In the data rows, the value 128 means zero.
Each row of this table is followed by its label. One hidden rule gives the labels. It looks at one to three of the table's principal directions, none of them among the few with the most spread.
[ 96 100 140 121 133 136 160 152 120 136 127 122 127 122 120 167 140  87
 140 122 117 143 143 146 100 129 138 141 101 107 115 150] jam
[104  79 218 104 126 173 186 152 146  99 128 138 102 153 126 163 107 144
 123 109 126 165 148 124  96  57 160 106 130 159 122 154] mask
[140 128 123 108 103 113  86 147 123 121 133  95 144 140 110 133 127 123
 135 123 131  98 117 118 146 117  97 135 107 130 137 119] mask
[ 80  47 143 105  97 159 168 124 162 121 111 120 159 127 116 108  83 158
 161  92 135 105 159 169 142 153 186 125  82 150 117 126] coin
[120 115 138  99 118 129 127 158 112 120 147 105 102 113 133 131 118 121
 122 122 136 126 124 115 125  74 131 128 115 139 119 140] rope
[143 194  93 108 116  87  94 161 133 126 177 112 147 138 107 150 108 143
 141 158 186  98 139 136 123 108 100 102  78 129  78 124] yarn
[ 74  33 191  92 105 137 164 171 131 116 110 111  79  66 110 122  97 124
 136  83 115 131 142 136 163 103 201 169  98 161 140 118] yarn
[100  80 145 132 141 128 165 126 126 135 107 133 128 103 118 154 139  93
 131 102 104 127 142 131 121 156 142 151 132 131 130 119] comb
[127 132 111 106 114  91  96 170 143 130 141  93 194 162  87 219 145  70
 154 130 130  72 145 145 128 183  80 135  78 124  95 107] wax
[ 69  43 162 126 146 159 196 112 140 123  94 128 170 126 110 215 180  55
 123  87  89 126 161 135  89 203 140 127 132 125 122 134] comb
[ 88  74 191 123 146 168 184 149 144 131 131 140 122 154 117 244 172  41
 131 116 110 146 164 144  62 179 154 129 129 134 104 143] yarn
[134 129 143 114  95 135 110 184 166 128 100 130 131 137 126 151 118 118
 107 133 143  90 133 115 152  94 108 121 152 168 116 104] wax
[150 146 120 154 153 153 144  97 118 118 129 152 113 143 194  71 129 152
 110 140 114 177 104 109 111  89 132  98 211 115 162 158] brick
[ 96  59 212 102 104 130 152 233 133 127 105 127  63  90 105 176 117  65
 127 100 126 134 132 118 134  76 148 179 125 153 133 120] rope
[127 111 138 107 106 123 105 160 123 139 143 122  61  81 126  94 105 110
 135 122 150 117 118 125 148 118 173 170 131 156 130 107] mask
[169 240   9 152 164  54  55  69  78 161 173 105 155 107 125 113 175  93
 138 173 123 113 112 124 118 189  82 145 137  74 129 113] rope
[153 161  77 125 126 131  94 115 120 139 131 115 151 148 139 130 150 110
 117 148 122 105 112 123 128 145  88 122 129 119 108 130] jam
[145 159 134 141 140 148 122  87 122 135 133 144 108 146 121 119 143 141
 121 145 124 154 123 128 106 135 135 129 133 122 130 135] rope
[149 128 146 134 122 153 130 164 137 151 121 147  86 145 147 160 125 106
 103 135 133 109 129 113 120  93 107 131 147 164 101 118] comb
[190 190  63 150 130 133  85  31 138 121 112 145 167 156 150  14 104 222
 112 145 130 115  93 104 160 120  96  99 185 141 145 109] rope
[139 146 130 138 115 158 129  90 158 120 127 156 151 163 107 119 121 182
 119 131 177 111 135 131 115 158 117  86 101 143  97 126] comb
[139 136 158 151 137 143 133 118 148 157 104 172  84 117  97 170 150 103
 106 133 130 117 139 127 125 185 137 159 131 161 100  88] wax
[129 129 142 137 121 115 138 192 116 139 135 142  76 103 146 116  97 139
 126 132 155 137 122 127 141  69 128 137 109 126 122 137] brick
[128 153 118 138 148 116 126  98 139 127 125 133 169 143 102 180 168 101
 126 137 116 123 141 133 111 196 111 121 131 118 117 115] wax
[148 161  74 147 138  81  92 152 101 167 124 115 128 108 129 154 151  77
 128 143 106  97 118 128 150 156  80 168 116 106 121 105] brick
[138 121  81 134 154 102 116 107  79 133 146 103 119 100 176  72 130 110
 146 126  81 152  97 127 146 133 139 158 156  92 166 142] wax
[134 127 114 143 162  95 122 115 113 161 104 123 134 109 107 199 181  31
 124 123  61 109 134 117 123 190  98 188 168 129 132  86] mask
[133 166 125 119 129 154 135  58 160 109 122 144 155 153 110  76 100 217
 131 150 130 155 138 151 133 121 168  99 118 141 113 132] yarn
[150 154 170 137 120 181 156 103 173 102 121 179 122 173 137 108  97 223
  88 136 185 134 136 104 110  67 121  50 153 179  99 134] rope
[126 133  99 129 135 120 116 100 112 128 128 107 154 132 137 106 139 124
 140 131  98 139 122 135 129 134 127 133 137 100 156 140] jam
[146 157 122  92  77 121  84 192 145  97 149 108 138 146 130  84  74 199
 128 145 194 105 108 125 167  48 105  88  81 138 108 143] coin
[101 105 150 125 140 136 154 103 162 144  91 142 138 108  83 204 163  76
 110 114 101  97 169 129 118 196 149 150 149 174 103  78] yarn
[140 151 104 144 160 110 122 118  90 136 148 118 131 133 143 158 168  92
 126 140 101 147 115 124 110 152  98 134 124  86 133 147] brick
[152 168 121 142 123 121 117 131 137 133 130 145 127 141 126 122 113 165
 113 140 161 111 129 114 130  96  95 104 128 143 112 118] comb
[ 95  45 193 116 121 131 155 184 104 119 120 115  71  83 132 145 131  86
 126  85 112 143 121 111 137 103 153 164 127 132 163 135] mask
[120 158 118 130 108  88 104 209 110 151 158 123  78  86 118 142 116 112
 137 146 184 116 132 140 139 108 127 145  66 109 108 130] comb
[122 112 151 112 117 126 141 162 133 115 152 125 116 131 132 126  92 146
 141 120 158 127 134 130 123  87 139 115 111 144 115 135] wax
[141 176  60 130 133  61  68 141  96 146 160  90 158 115 115 151 159  73
 151 146 129  98 120 132 133 177  87 152 109  85 136 115] wax
[136 123 141 154 146 112 125 165 122 159  98 141 115 126 121 201 173  43
 119 131  84 123 126 126 130 174  95 177 147 117 132 106] brick
[182 234  59 164 153 131  85  48 135 140 140 157 129 142 170  70 146 178
  95 182 136 135 112 118 137 156 126  89 190 132 128 116] wax
[157 151 117 142 156 164 119  76 106 121 144 130 115 165 188  92 157 123
 116 150  86 182  99 115 101 119 138 111 202 106 167 163] yarn
[139 153 126 126 142 146 131  86 147 121 134 140 144 154 128 137 139 133
 120 143 124 136 136 126 104 142 136 106 162 145 115 124] yarn
[133 120 108 117 125  84  97 187  90 127 145 100  99  80 151 118 136  78
 126 120 131 117  97 100 151 107 105 155 145 112 150 127] wax
[141 129 172 124 113 151 143 155 138 106 143 150 101 154 134 106  86 190
 125 128 174 147 120 122 122  63 127  96 105 141 113 151] brick
[160 186 104 121  94  97  77 141 144 138 130 134 125 123  77  84  78 195
 140 150 179  93 119 142 174 111 109 145  57 142  91  95] jam
[124 117 117 161 141 183 185  79 139 113 120 170 129 137 205  50 105 208
  97 122 155 155 127 113 112  87 148  48 187 135 139 166] comb
[ 67  40 162 124 141 168 193  98 136 110 127 127 151 128 136 153 149  96
 150  90 107 155 154 154  90 200 192 117 128 112 146 156] coin
[111 102 143  79  88 100 111 206 119 106 166  86 120 116 111 110  70 152
 169 118 166 120 123 149 155  71 144 139  44 122 116 145] wax
[ 98  35 165 109 131 143 160 169  95 113 126  95 110 114 166 155 144  70
 124  84  86 138 117 105 121  95 128 140 148 122 163 157] jam
[150 130 146 142 130 133 126 123 142 138  98 157 116 133 109 125 122 131
 124 129 116 128 116 128 144 148 119 158 136 143 120 103] coin
[116 105 106  80 100  93  94 175 102 106 166  66 135 101 135 104 107 112
 148 110 148 100 114 111 143  76 121 130 115 124 145 138] mask
[142 151 129 122  98 114  93 212 139 141 133 139  78 105 134 116 108 106
 125 148 175 113 112 126 149 100 127 148 132 140 114 116] brick
[157 181  86 127 116  87  66 142 111 137 130 110 122 108 120  91 128 130
 127 150 132 115 101 117 163 111 100 153 131 113 144 112] rope
[175 180  99 132 132 110  91 138 108 134 146 115 118 153 164  97 107 155
 125 156 112 134 105 117 147  57  94 125 147 124 138 134] wax
[ 63  47 173 115 122 180 202 110 161 102 101 151 126  94 129 104 119 139
 126  93 141 154 152 140 110 148 210 107 148 145 133 144] jam
[117 110 121 125 130 109 123 169  99 133 142 105 104  99 158 137 141  84
 123 120 119 127 121 112 130 102 124 137 147 115 153 139] jam
[ 90  29 188 142 132 206 218 105 165 120  67 169 128 139 160 124 119 139
 108  86  96 147 148 128 115 127 170 109 181 163 140 138] brick
[122  98 135 122 116 119 128 176 114 137 118 107 126 132 135 133 109 114
 147 120 102 127 123 141 147  92 116 156 101 113 141 138] brick
[143 153  77 131 124 114  97  78 132 123 144 124 163 130 124  79 125 148
 141 130 156 105 119 125 128 174 123 114 142 124 133 115] mask
[124 125 119 141 160 109 152  87 109 120 156 126 134 117 148 128 129 142
 128 113 125 132 141 112 110 129 133 105 152 131 142 127] wax
[114 107 112 122 144 121 155 117 110 118 137 111 158 130 140 125 118 145
 145 119 106 141 130 145 131 127 129 120  92 103 120 152] brick
[131 155 143 129 127 162 136 110 141 105 149 150 112 145 145  97 122 180
 116 149 165 167 124 133 111 115 161  81 129 125 122 159] yarn
[132 161  76 134 133 104 109 101 143 153 131 126 179 135  97 178 157  77
 131 134 144  70 154 124  98 191  88 125 143 139  95  92] rope
[105  93 148 129 115 125 140 180 122 136 131 138  76  80 137 125 122  96
 125 110 163 122 128 119 127 121 151 143 134 135 134 126] jam
[130 115 162 117 113 148 145 154 115 102 156 132  85 131 154  70  77 202
 132 123 169 163 112 124 131  42 150  98  98 126 132 169] comb
[142 131 140 113 104 106 101 233 139 130 113 122 118 122 124 190 135  84
 102 135 147  84 114 108 164 107  70 136 113 148  95 109] coin
[124 100 179 118 124 140 152 148 120 108 138 123 108 141 132 138 111 151
 121 108 134 143 131 108 114  57 122 109 125 142 139 146] rope
[128 137  65 118 107 115 102 112 115 127 135 100 156 119 149  24  83 183
 164 136 129 133 110 158 164 105 148 132  99  92 149 149] comb
[124 105 149 120 135 182 155  88 134 110 133 128 137 170 154 124 132 146
 121 124 109 154 131 127  97 111 148  94 150 136 134 159] mask
[117  99 137 127 124 121 138 146 116 117 148 122 110 107 147 118 114 145
 127 109 150 120 128 121 140 121 140 113 111 133 135 134] coin
[140 161  74 110 133  69  77 143  91 129 151  71 157 116 135 127 141  92
 145 141  95 117 112 120 146 107  94 149 137  97 156 127] mask
[131 122 123 149 149 116 133 116 125 159  83 147 119 100 104 154 157  79
 120 126  78 125 124 132 144 185 119 189 137 125 123  95] comb
[128 114  89 154 159  84 116 149  85 165 129 126  87  58 155 153 182  12
 119 117 102 110 110 103 130 197 115 186 185 111 148 100] coin
Here are more rows. What is the label of each one?
[115 122 107 109 102  96  92 169 109 126 151  89 132 102 119 135 137  94
 135 116 162  91 124 112 130 120 106 129 111 116 141 128] >> rope
[143 170  71 118 115  73  62 132  96 142 143  73 170 139 101 116 128 121
 169 148 101 116 116 154 155 130  93 165  70  74 150 130] >> jam
[137 134 140 146 135 136 129 121 134 132 111 147 140 150 110 161 153 118
 120 132 122 130 124 132 123 174 103 131 112 116 118 126] >> brick
[157 191  35 136 150  86  80  92  87 142 158  91 167 133 155 103 149 119
 141 158  99 124 109 132 136 145  92 129 129  80 140 139] >> brick
[113  68 194 115 113 175 173 179 147 126 123 150  82 143 139 139  93 118
 138 112 138 148 134 139 107  87 163 138 125 155 110 145] >> comb
[110 136 101 124 132  73  89 168 108 169 142 103  97  63  97 198 177  14
 134 132 120  87 143 132 136 208 136 194 118 125 123  83] >> yarn
[133 136 139 137 117 108 117 180 137 156 113 145 101 112  97 166 127  91
 130 133 145 103 133 133 138 142 110 167 106 138 103  98] >> comb
[123  99 149 127 122 137 131 141 122 107 123 130 113 113 146 107 135 128
 114 111 137 138 108 105 136 121 130 119 152 126 154 138] >> wax
[147 146  97 156 148 110 115 118 107 155 101 134 116 107 148 116 153  97
 113 136  84 132 111 115 145 135 105 161 174 113 153 114] >> comb
[146 140 114 146 141 129 111 142 117 150 122 137 114 128 140 176 178  61
 102 137 118 111 116 109 117 172  91 140 154 125 118 118] >> comb
[116 120 181 118 111 177 147 119 180 137 113 164 101 141  79 181 128 138
 111 131 157 108 164 145 116 171 168 125  92 188  69  98] >> yarn
[117 126 135 128 114 159 160 102 152 113 135 155 132 136 123  78  81 217
 132 126 185 135 142 145 121 110 159  83  86 140  97 146] >> comb
[127 133  88 138 148 114 125  54 135 131 103 129 173 113 118  95 142 127
 138 124  88 126 129 136 142 196 145 147 165 122 148 101] >> yarn
[129 134 149 105 104 141 114 169 118 111 172 116  91 144 145  86  92 150
 153 142 166 165 114 139 110  60 158 118 110 111 140 170] >> rope
[132 108 169 138 133 155 159 123 138 120 106 148 124 152 131 140 122 150
 111 116 119 140 131 114 119  95 114 112 142 145 129 134] >> comb
[121  83 169  89  73 139 122 168 142 102 128 109 113 133 112  48  37 214
 163 105 157 128 119 145 172  39 163 137  70 148 141 138] >> mask
[110 114 134 134 144 140 147 107 118 142 128 137  99  99 124 152 161  80
 114 118 123 131 140 114  93 152 146 140 159 136 128 121] >> rope
[112  71 211 126 136 215 199 114 167 117 103 175 100 171 143 139 116 128
 125 118 109 181 141 141  80 116 185 120 171 160 119 152] >> mask
[169 173 126 151 140 125 107 139 130 141 131 153 115 152 131 173 155 111
  97 148 144 109 117 103 120 143  73 117 144 141 102 112] >> coin
[151 151  92 133 132 129 121  86 120 106 152 126 155 149 164  60 102 197
 129 131 151 131 110 115 132  99 115  80 144 122 138 147] >> coin
[131 159 106 162 161  87 114 148 112 176 118 134 125 113 110 233 202  11
 119 145  92 111 143 126 106 205  87 174 148 106 122  98] >> brick
[152 212  49 148 148  56  55  98  93 154 154 107 143  99 103 123 175  82
 147 162 121 121 113 134 134 208 105 167 126  74 148 106] >> mask
[135 156 106 134 135  80 104 118 118 137 139 122 130  96  97 135 134 123
 132 128 140 103 133 121 142 157 116 147 115 130 125  95] >> yarn
[ 90  67 175 100 123  95 129 222  96 131 131  81 109  99 101 237 174   0
 138  98  96 118 135 114 111 123 106 180 112 110 149 130] >> rope
[122 135 130 116 127 150 135  73 148 119 124 137 122 113 119  99 122 165
 109 127 138 123 143 118 125 124 166 109 156 169 122 111] >> mask
[110 132  87 118 144  77 112 122  89 119 159  82 149  91 141 120 148  98
 146 122 108 133 126 124 130 135 132 133 138  91 167 137] >> yarn
[129 137  85 145 166 120 123  67  72 117 156  96 142 123 187  93 171 117
 123 127  82 169 108 108 108 129 127 106 181  75 193 169] >> mask
[127 132 109  97 112  83 104 180  94 112 170  76 124 110 148 100  88 154
 146 124 143 119 118 120 154  36 115 120  94 116 142 147] >> yarn
[ 72  21 246  73  90 190 195 200 162  94 134 123  85 142 122 156  74 129
 145  87 151 149 160 137  94  36 201 116 116 181 121 156] >> mask
[149 131 168 161 137 172 157  99 169 144  71 190 119 158 108 158 138 142
  92 129 118 123 136 119 122 152 109 128 156 170 101  98] >> comb
[111  55 162 114 121 154 152 132 136 112  93 115 153 143 128 141 127 120
 132  95  83 127 123 132 147 139 130 141 121 134 142 133] >> coin
[145 166  47 137 140  68  79 116  99 155 130  97 172 115 116 122 147  93
 157 145  91 107 113 149 158 188  93 173 101  80 133 111] >> brick
[ 93  70 162 108 130 134 165  90 130 100 112 115 132  94 114  98 108 169
 131  90 102 140 141 124 149 115 178 131 127 150 154 121] >> yarn
